In the rows, 128 means zero.
Turns in one plane each, and the order they were made in; the first pair answered
turn taz:
| 118 | 131 | 109 |  99 | 116 | 158 | 114 | 118 | 135 | 151 | 138 | 147 | 116 | 124 | 142 | 103 | 114 | 142 | => | 115 | 123 | 107 |  98 | 116 | 155 | 114 | 119 | 131 | 151 | 135 | 151 | 118 | 127 | 132 | 105 | 119 | 145 |
| 128 | 124 |  89 | 113 | 149 | 129 | 106 | 143 | 119 | 111 | 104 | 125 | 148 | 148 |  78 | 169 | 128 | 150 | => | 144 | 140 | 126 | 115 | 153 | 174 | 150 | 121 | 162 | 112 | 121 | 102 | 129 | 121 | 158 | 157 | 127 |  97 |
| 122 | 112 | 160 | 148 |  95 | 116 | 134 | 136 | 146 | 113 | 155 |  90 | 142 |  65 | 119 | 130 | 161 |  66 | => | 108 | 116 | 149 | 168 |  92 |  77 | 119 | 136 | 117 | 113 | 168 | 125 | 140 |  76 | 111 | 122 | 170 |  92 |
| 165 | 112 | 129 | 123 | 133 | 180 | 152 | 137 | 124 | 126 | 114 |  81 | 120 |  90 | 119 | 154 | 129 |  89 | => | 146 | 144 | 142 | 149 | 122 | 112 | 157 | 114 |  92 | 125 | 164 | 157 |  91 | 100 | 164 | 132 | 153 | 100 |
turn vok:
| 110 | 151 | 131 | 151 | 143 | 153 | 165 |  94 | 126 | 126 | 160 | 116 | 102 |  75 | 137 | 142 | 134 |  97 | => | 110 | 151 | 122 | 152 | 144 | 148 | 163 |  92 | 126 | 127 | 161 | 117 | 103 |  79 | 143 | 148 | 138 | 100 |
| 108 | 120 | 129 | 135 | 133 | 112 | 116 | 137 | 131 | 133 | 142 | 144 | 130 | 163 | 112 | 110 | 106 | 173 | => | 114 | 120 | 118 | 131 | 132 | 105 | 112 | 148 | 132 | 133 | 138 | 138 | 134 | 161 | 103 | 118 | 106 | 170 |
|  93 | 110 | 150 | 120 |  89 | 118 | 126 | 132 | 100 | 123 | 162 | 155 | 135 |  94 | 143 | 107 | 122 | 109 | => | 101 | 125 | 134 | 124 | 104 |  88 | 124 | 130 |  95 | 108 | 166 | 156 | 140 | 106 | 134 | 132 | 136 | 118 |
| 149 | 136 | 105 | 107 | 150 | 120 | 124 | 132 | 145 |  97 | 107 |  94 | 140 | 142 |  95 | 166 | 131 | 122 | => | 144 | 111 | 122 | 101 | 132 | 164 | 126 | 128 | 157 | 118 | 101 |  80 | 135 | 123 | 106 | 125 | 114 | 119 |
turn defem:
| 131 | 130 | 122 | 137 | 111 | 109 | 116 | 129 | 110 | 114 | 117 | 145 | 149 | 137 | 106 | 143 | 143 | 130 | => | 130 | 128 | 133 | 144 | 110 | 111 | 118 | 126 | 104 | 122 | 119 | 144 | 148 | 128 | 119 | 130 | 148 | 129 |
| 128 |  96 | 121 | 132 | 135 | 126 | 118 | 146 | 115 | 139 | 107 |  94 | 158 | 108 |  84 | 122 | 118 | 136 | => | 129 |  91 | 130 | 133 | 124 | 128 | 124 | 147 | 121 | 142 | 110 |  95 | 155 |  96 |  90 | 110 | 126 | 136 |
| 135 | 140 | 114 | 119 | 143 | 130 | 138 | 132 | 147 | 133 | 143 | 115 | 139 | 125 | 123 | 137 | 142 | 105 | => | 131 | 136 | 122 | 128 | 133 | 122 | 138 | 131 | 144 | 136 | 146 | 115 | 139 | 116 | 126 | 130 | 140 | 100 |
| 120 | 133 | 134 | 128 | 118 | 137 | 129 | 131 | 121 | 123 | 141 | 140 | 126 | 137 | 140 | 110 | 122 | 135 | => | 120 | 134 | 120 | 115 | 124 | 137 | 124 | 130 | 124 | 122 | 132 | 144 | 124 | 150 | 133 | 123 | 121 | 142 |
turn Pim:
| 115 | 156 | 113 | 138 | 150 |  98 | 136 | 134 | 119 | 109 | 156 | 187 | 115 | 163 | 132 | 132 | 121 | 160 | => | 124 | 159 | 122 | 148 | 157 |  96 | 154 | 140 | 139 |  99 | 166 | 177 | 111 | 151 | 162 | 159 | 131 | 132 |
| 125 | 119 | 114 | 119 | 129 | 145 | 132 | 109 | 130 | 124 | 127 | 141 | 119 | 135 | 128 | 134 | 126 | 134 | => | 123 | 125 | 116 | 129 | 133 | 131 | 128 | 116 | 125 | 120 | 125 | 146 | 127 | 139 | 125 | 143 | 129 | 140 |
| 103 | 112 | 147 | 128 | 121 | 107 | 113 | 146 |  93 | 131 | 133 | 141 | 120 | 100 |  99 | 138 | 131 | 143 | => | 120 | 119 | 156 | 137 | 133 | 116 | 133 | 141 | 114 | 127 | 139 | 119 | 114 |  81 | 126 | 155 | 140 | 109 |
Pairs:
Each pair is 2 to 3 turns apart.
| 125 | 121 | 130 | 108 | 109 | 178 | 122 | 109 |  92 | 162 | 132 | 159 | 136 | 143 | 105 | 108 | 126 | 152 | => | 127 | 127 | 144 | 109 | 109 | 181 | 131 |  97 |  99 | 161 | 146 | 159 | 123 | 136 | 143 |  99 | 124 | 145 | -> taz, taz
| 120 | 116 | 182 | 167 | 106 | 125 | 147 | 129 | 137 | 156 | 143 | 128 | 117 |  76 | 164 |  73 | 142 | 104 | => | 129 | 145 | 146 | 179 | 145 |  57 | 149 | 142 | 124 | 108 | 141 | 121 | 130 | 100 | 138 | 162 | 164 | 109 | -> vok, vok
| 133 |  89 | 150 | 117 | 114 | 209 | 126 | 142 | 160 | 165 | 112 |  83 | 124 | 101 | 129 |  96 | 100 | 107 | => | 113 | 154 | 140 | 160 | 128 |  55 | 134 | 118 | 102 | 121 | 168 | 180 |  87 | 126 | 178 | 131 | 158 | 131 | -> taz, vok
| 124 | 145 |  84 | 127 | 145 |  95 | 115 | 126 | 124 | 101 | 124 | 130 | 128 | 161 | 109 | 174 | 131 | 148 | => | 138 | 130 | 115 | 101 | 134 | 187 | 136 | 124 | 170 | 122 | 117 |  84 | 126 | 132 | 141 | 129 | 106 | 111 | -> taz, vok
| 111 | 110 | 110 | 132 | 103 |  93 | 119 | 111 | 122 | 148 | 145 | 147 | 103 | 149 | 145 |  92 | 129 | 168 | => | 128 | 108 | 122 | 115 | 114 | 159 | 142 | 112 | 170 | 145 | 136 |  92 | 112 | 126 | 166 | 108 | 118 | 124 | -> taz, taz
| 148 | 142 | 108 | 136 | 139 | 112 | 142 | 146 | 121 | 103 | 117 | 135 | 126 | 134 | 100 | 156 | 150 |  99 | => | 132 | 133 | 110 | 141 | 127 |  95 | 134 | 143 | 103 | 114 | 127 | 159 | 116 | 136 |  97 | 124 | 153 | 119 | -> vok, taz, taz
| 148 |  88 | 157 |  89 | 106 | 165 |  93 | 132 | 105 | 142 | 109 | 160 | 137 | 155 | 120 |  71 | 108 | 171 | => | 160 | 107 | 134 |  63 | 138 | 194 | 102 | 133 | 133 | 123 |  96 | 132 | 141 | 172 | 127 | 115 |  97 | 160 | -> taz, defem
